In the rows, zero is written as 128.
Each row of D is roughly a mix of the hidden directions of one of a few groups.
D, 125 rows:
[[190 114 124 176 118 135 119 122 127 148 115  90 152]
 [120 123 121 161 135 129  65 138 152  86 109  96 137]
 [116 122 120 173 138 122  73 122 137 118 155  77 121]
 [ 77 148 105 104 113 171  90 156 123 114 136 122 149]
 [157 161 138 103 137 144 142 104 115 183 161 140  98]
 [108 128 100 100 100 113  94 165 153  94 118  88 117]
 [166 105 124 123 136 155 171 117 109 176 135 168 125]
 [118 137 100  74 141 171  95 156 137 118  97 123 113]
 [114  84 110 105 127 101 140 125 128 180 122 170 100]
 [140 126 141 150 118 100 133  91 105  57 116 142 143]
 [110 118 113 106 123  61 121 120 144 151 102 153  92]
 [122 145  92  70 124 130 100 172 135 125 103 110 111]
 [ 86  92  96 108 134 154 108 160 126 164 161 124 138]
 [166 131 157 135 105 112 187 111 119 116 133 171 138]
 [164 120 163 151 127 117 168  73 113 114 142 148 114]
 [150 134 142 145 129 194 148 119 103  96 153 121 157]
 [158 125 147 151 151 127 162  92 106 160 136 180 138]
 [ 91 134  90 104 131 129  87 181 142 140 108 111 141]
 [123 146 109  79 145 188 105 154 119 129 110 127 107]
 [151 158 140 150 154 186  87 137 143 122 118  99 137]
 [ 91 132 122 113 146 173 105 152 131 153 126  70 122]
 [147 167 145 114 159 153  91  94 134 144 157 135  90]
 [113 146 103 111 107 101  83 118 123 166 176 136 105]
 [ 60 136 114 103 120 114  81 130 137 122 156 139 122]
 [162  92 144 141 142 100 163 104 123 176 149 145 107]
 [103 132 117 163 131  87  77 130 139 123 143  79 123]
 [192 156 119 133 126 160 117 127 118 177 148 124 122]
 [119 169 158 116 163 161  94  95 142 132 151 125  97]
 [ 88 128 108 139 125  68  90 139 145 138 126  91 128]
 [ 89 117  95  82 124 152 114 159 127 153 165 117 109]
 [122 131 124 108 170 199 120 131 113 166 120 125 123]
 [111 177 117 113 129 109  94 158 157 114  97  89 123]
 [151 126 157 159 143 123 167  90 107 147 137 177 142]
 [170 122 177 167 138 110 164  91 134 130 121 122 114]
 [153 128 141 148 118 109 142  89  99  63 122 149 143]
 [176 117 156 149 129 147 174  92 109 140 130 162 127]
 [113 164 111 128 134 145  90 175 155 121 116  84 151]
 [164 128 142 145 101  75 156 103 136 105 132 170 132]
 [ 94 136 119  83 136 184 119 164 127 122 103 103 124]
 [ 62 128 147  92 126 101 146 104 129 124 151 147 106]
 [135 136 143 160 127 101 123  93 112  61 113 130 155]
 [164 127 134 115 132 121 194 118 100 170 130 150 121]
 [ 88 156  96  99 113 152  88 166 132 104 116 119 143]
 [156 120 156 177 140 127 154  84 113 149 156 155 136]
 [101 118 126 142 112  71 102 105 129  73 113 141 134]
 [113 101  92 105 101  99 163 163 104 148 124 158 149]
 [145 154 125 141 145 186 119 160 123 131 140  93 170]
 [169 129 150 124 114 125 185 109 116 129 129 183 135]
 [ 75 112 110 103 115  73 145 130 111 133 141 162 122]
 [172 143 109  84 104 121 127 149 135  83 108 159 115]
 [141  73 129 142 144 129 156 105 110 168 170 150 131]
 [ 89 135  99 124 142 103  72 150 139 136 118  84 121]
 [153  84 122 123 117 154 163 117  97 142 162 173 126]
 [ 63 107 129 122 130 100 113 134 140  73 117 136 134]
 [126 190 157 134 115 109 114 109 142  92  88 117 120]
 [143 104 107 116  98 112 188 151 103 158 124 150 149]
 [ 83 144  94 102 114 136  85 168 134 119  98 132 144]
 [ 90 164 108 113 106 142  85 159 143 105  92 132 145]
 [ 76 124 141 115  97 129 153 159 142 128 126  71 137]
 [120 116 142 139 139 162 163 161 136  88  82 117 160]
 [ 94 132  87  99 131 135  91 183 139 152 116 118 139]
 [ 81  95 124 139 109  69 106 106 137 101 135 122 128]
 [128 121 128 159 106  44 129 121 143 120 136 121 140]
 [116 128 120 134  96  42 131 134 146 125 127 120 132]
 [ 90 110 145 175 155 131 128  93 122 176 147 120 138]
 [ 89 152 108 113 122 100  85 153 147  91 106  98 129]
 [183 144 162 153 149 144 170  99 118 148 114 130 132]
 [128 120 133 146  88  50 149 120 145 118 136 133 136]
 [123 121 141 175 161 102 129  85 114 170 140 155 139]
 [ 59 134 128  89 136 128 125 153 139  89 125 147 119]
 [132  79 107 115 125 155 147 132 104 166 169 165 131]
 [176 129 112 166 132 163 107 160 130 123  99 105 159]
 [112 125 127 122 138  77 118 132 160 188 103 132 100]
 [ 79 110 108 127 109  81  88 127 136  88 126 136 132]
 [ 51 123 142  93 128 105 141 118 136 108 138 143 114]
 [ 90 114 127 147 138 138  94 148 150  74  97 110 153]
 [ 77 143 107 111 126 114  81 160 148 110 123  91 129]
 [126 168 141 157 132 143 103 132 138  77 121  87 162]
 [100 139 105  83 123 154  99 170 139 116 109  89 115]
 [ 99 129  84  97 131 128  93 185 135 146 110 119 139]
 [114  95 127 125 114  68 178 108 108 131 128 155 125]
 [137 132 132  93 127 126 189 120 103 170 143 164 117]
 [191 121 111 169 126 149  99 138 128 139 111 102 154]
 [142 122 149 136 144 169 181 150 129 100  86 127 153]
 [ 97 126 126 131  95  53 141 140 144 141 131 103 133]
 [ 93 152 123  92 131 110  94 110 124 152 174 146  96]
 [114 138 108  85 151 187 105 152 123 152 114 110 112]
 [103 145 106  71 121 145 112 174 135 115  98 104 118]
 [121 131 101  79 152 185 103 153 125 132 102 130 118]
 [ 96 135 106  98 145 176  91 161 123 132 119  91 115]
 [134 119 162 175 150 159 154  90 106 154 154 141 139]
 [ 69  94 134 133 121  84 129 119 139  84 116 125 135]
 [134 106 102 100 105 101 181 155 101 153 127 158 137]
 [139 118 160 170 149 156 157  90 106 159 154 146 137]
 [ 95 109 126 100 101  73 165 110 118 145 151 143 110]
 [118 143 135 150 145 138  58 118 154  88 128 105 118]
 [ 90 151 112 115 122 102  85 155 150  92 113  91 127]
 [127 135  94  94 102 101  93 165 150  93 113 103 114]
 [ 93  91 116 151 110 101 121 149 141  81  98 112 156]
 [ 93  98 111 140 105  63  98 123 133 102 133 116 126]
 [ 79 127 146  91 120  95 155  98 127 133 157 147  97]
 [115 146 142 150 154 139  61 104 152 110 130  97 116]
 [ 73 114 143 162 148 140 123 119 130 165 140  81 141]
 [126  88 133 132  88  68 164 100 124 124 141 126 122]
 [160  97 146 143 139 154 169 104 109 173 150 156 129]
 [152 110 140 128 116 101 164  76 112 124 139 174 101]
 [161 117 137 162 114  64 149 101 133 127 140 156 141]
 [127 130 121 110 119 201 140 133 101 150 159 153 143]
 [ 82 133 103 126 146 120  70 146 139 136 120  83 120]
 [101 109 144 169 100  82 138 122 148 124 150  84 143]
 [107  78  92 112 142 142 119 168 127 168 158 119 133]
 [118 173 126 102 172 173 116 156 120 124 124 164 118]
 [135 150 121 117 121 105  91  95 123 172 176 128  94]
 [148 124 128 102 119 118 194 126 100 170 137 157 123]
 [101 104 122 105 101  71 167 114 114 133 146 157 115]
 [123 128 144 159 122  83 118  85 121  71 111 140 144]
 [137 121 117 103 123 191 147 147 113 171 162 145 124]
 [154 129 134 171 152 167 102 140 140 102  92 101 157]
 [112  96 126 113 100  71 177 109 116 135 138 150 117]
 [171 122 154 137 111 131 184 105 117 125 140 173 136]
 [131  98 107 105 119 178 144 145 107 162 168 159 129]
 [ 85 165 123  79 150 157 121 159 129 127 135 155 109]
 [168 136 132 163 155 177 102 140 138 110  97 108 151]
 [137 127 160 161 156 147 162  90 103 161 140 162 141]
 [148 175 160 148 125 102 130 102 139  89  84 117 124]]
One row of each group comes first, with its name. Which group is each row after those in?
[162 121 137 146 126  88 159  98 119 132 130 190 139]	(23)
[ 93  97  93 134  93  95 109 167 130 106 118 121 157]	(52)
[ 98 112 122 137 114  75 103 111 125  68 116 136 133]	(102)

[118 145 108  66 144 165 124 165 121 141  94 126 122]	(23)
[ 97 123 104 124  97  80  77 120 134 136 162 117 114]	(52)
[118 168 130 142 133  83  95 130 155  96  92  96 136]	(102)
[167 128 123 122 163 196 117 119 105 127 129 158 121]	(23)
[144 110 137 124  90  86 167  96 120 166 155 113 113]	(52)
[ 61 103 150 128 121  99 147 106 137  89 125 136 135]	(52)
[180 118 159 151 132 144 175  94 110 140 131 154 126]	(102)
[146 130 107  75  87 134 131 165 143  84 115 128 114]	(23)
[162  89 145 144 147 133 171  99 110 157 167 135 119]	(102)
[ 62 117 108 102 114  81 119 134 119 127 146 153 125]	(52)
[114 122 112 100 136  89 122 143 148 193 113 136  94]	(102)
